Some points, one per row:
  30  81  -34  -32  -23  -26  -25  14  -27  -26  -31
  47  14  -34  -32  -25  -27  -19  -19  -30  -26  -28
  34  95  -34  -32  -13  -30  -8  -32  -31  -11  -15
  5  34  -34  58  127  115  116  43  31  120  127
  -21  14  19  -20  -1  -23  -7  2  -9  -23  3
  -17  49  3  33  -4  24  73  -7  25  -14  -6
  12  -1  -32  -32  -31  -25  -11  26  -34  -17  -16
  2  19  -25  -29  -31  -17  -30  -25  -30  -31  -16
  15  26  -28  -19  -30  -26  -10  7  -34  -13  -17
  -4  -34  5  1  -8  -26  -32  -34  -8  0  -6
  38  -36  -21  -32  -20  -27  -22  48  -34  -11  -21
  18  11  -30  -14  -31  -19  -31  -22  -19  -17  -27
  -7  34  -34  -32  -28  -30  -21  -8  -34  -22  -22
  96  11  -34  -32  -6  -30  -4  72  -34  -22  -29
  -31  33  19  29  -10  9  50  -16  34  -31  1
  -28  -28  -34  -30  -26  -20  -32  -9  -12  -23  -31
  -3  -34  -31  -32  -31  -26  -15  41  -34  -25  -19
  -1  20  30  -11  19  -25  -6  -1  -10  -31  -11
  31  23  -12  -32  -17  -24  -7  21  -33  -23  -15
  41  -30  99  26  27  1  -32  -30  63  27  -16
  -28  -15  1  12  32  12  -32  -26  40  0  -31
  40  62  20  45  -30  22  73  -34  56  2  -29
  127  24  -34  36  -31  39  79  -19  46  25  -6
  19  -36  -34  -29  -22  -19  -9  -15  -18  -31  -14
  -36  -12  9  0  23  -22  -9  -12  11  -19  18
  -36  -36  69  8  5  28  -32  -34  32  37  -31
  -17  19  -10  -19  -9  -27  -9  -6  -34  -31  11
  -36  22  -20  40  1  13  43  -23  51  -9  -11
  -36  -36  -34  -3  -9  -5  -32  -31  3  10  -29
  -6  -21  -34  -24  -24  -26  -3  16  -34  -11  -19
  -36  -36  70  77  16  49  31  17  56  86  77
  14  -1  -13  -32  -30  -24  -32  -13  -34  -15  -21
  -15  -18  -34  -32  -20  -13  2  26  -9  -24  -30
  0  -36  -15  -23  -1  -30  -24  -28  -5  -20  -29
Then 11 other points, each followed by its number:
  23  48  8  -10  -31  5  33  -34  -21  1  -10 0
  -36  3  29  113  24  74  39  43  27  66  83 1
  7  -16  -14  -32  -31  -22  -31  -28  -14  -31  -14 2
  22  -36  -25  -2  6  -26  -10  -10  -34  -12  -2 3
  -7  -36  -5  -22  -12  -27  -32  -34  -28  -16  -19 4
  -36  64  34  117  -2  51  79  59  45  10  92 5
  15  -36  1  -7  -10  -30  -32  -34  20  -15  16 6
  -36  -36  50  36  2  80  -17  -27  8  102  -31 7
  -5  -17  -7  -31  -20  -13  -28  -34  -33  -14  -31 8
  -31  60  -21  -21  -8  26  34  59  50  -15  -14 9
  11  1  -34  -23  -27  -29  -18  10  -34  -18  -10 10
Which of these numbered points is nearest to each point below by angle, seen from the average point of the first points? Its number follows each.
  -8  -36  16  -21  3  -25  -32  -34  -6  -31  -18 > 4
  4  -10  -34  -29  -19  -16  -32  -34  -11  -22  -31 > 2
  3  8  -23  -32  -28  -18  -19  26  -34  -16  -6 > 10
  11  0  -34  -17  -5  -30  -23  -24  -25  -27  -6 > 2
  -4  13  -19  -23  -19  -29  -25  -23  -34  -20  -4 > 2
  -36  -18  19  -18  15  19  7  31  4  -31  3 > 9
Here are 11 other points, each followed by its number:
  9  32  -34  -27  -29  -19  -1  14  -26  1  -17 0
  0  -14  -34  -28  -26  -30  -24  1  -34  -31  6 1
  -36  -8  -2  -9  -13  23  22  25  -2  -4  -23 2
  -2  -25  -22  -21  -13  -30  -16  -1  -29  -24  -25 3
  -8  -36  -20  -15  5  -18  -32  -34  -17  -31  -28 4
  14  -27  -6  -32  -19  -22  -21  32  -34  -31  -12 5
  24  16  -32  -28  -31  -29  -24  1  -34  -20  -14 6
  -21  -11  -21  -25  15  -4  -3  1  4  -10  0 7
  26  9  -34  -25  -26  -30  -11  -15  -34  -31  3 8
  3  -36  43  11  12  -6  -32  -34  41  45  23 9
  -36  -9  11  88  -7  51  51  48  15  46  80 10
The same question for these:
  74  -22  -4  -32  -31  -6  22  85  -17  -1  -21 > 5
  -8  -14  7  -7  17  -23  -11  -8  -34  -31  27 > 1
  -21  -36  52  8  21  11  -32  -34  69  10  -22 > 9
  -36  43  29  127  127  127  127  127  110  115  127 > 10
  56  -23  -34  -32  -31  -30  -1  36  -34  -23  -13 > 5
  -36  0  92  95  127  127  56  24  -12  79  117 > 10
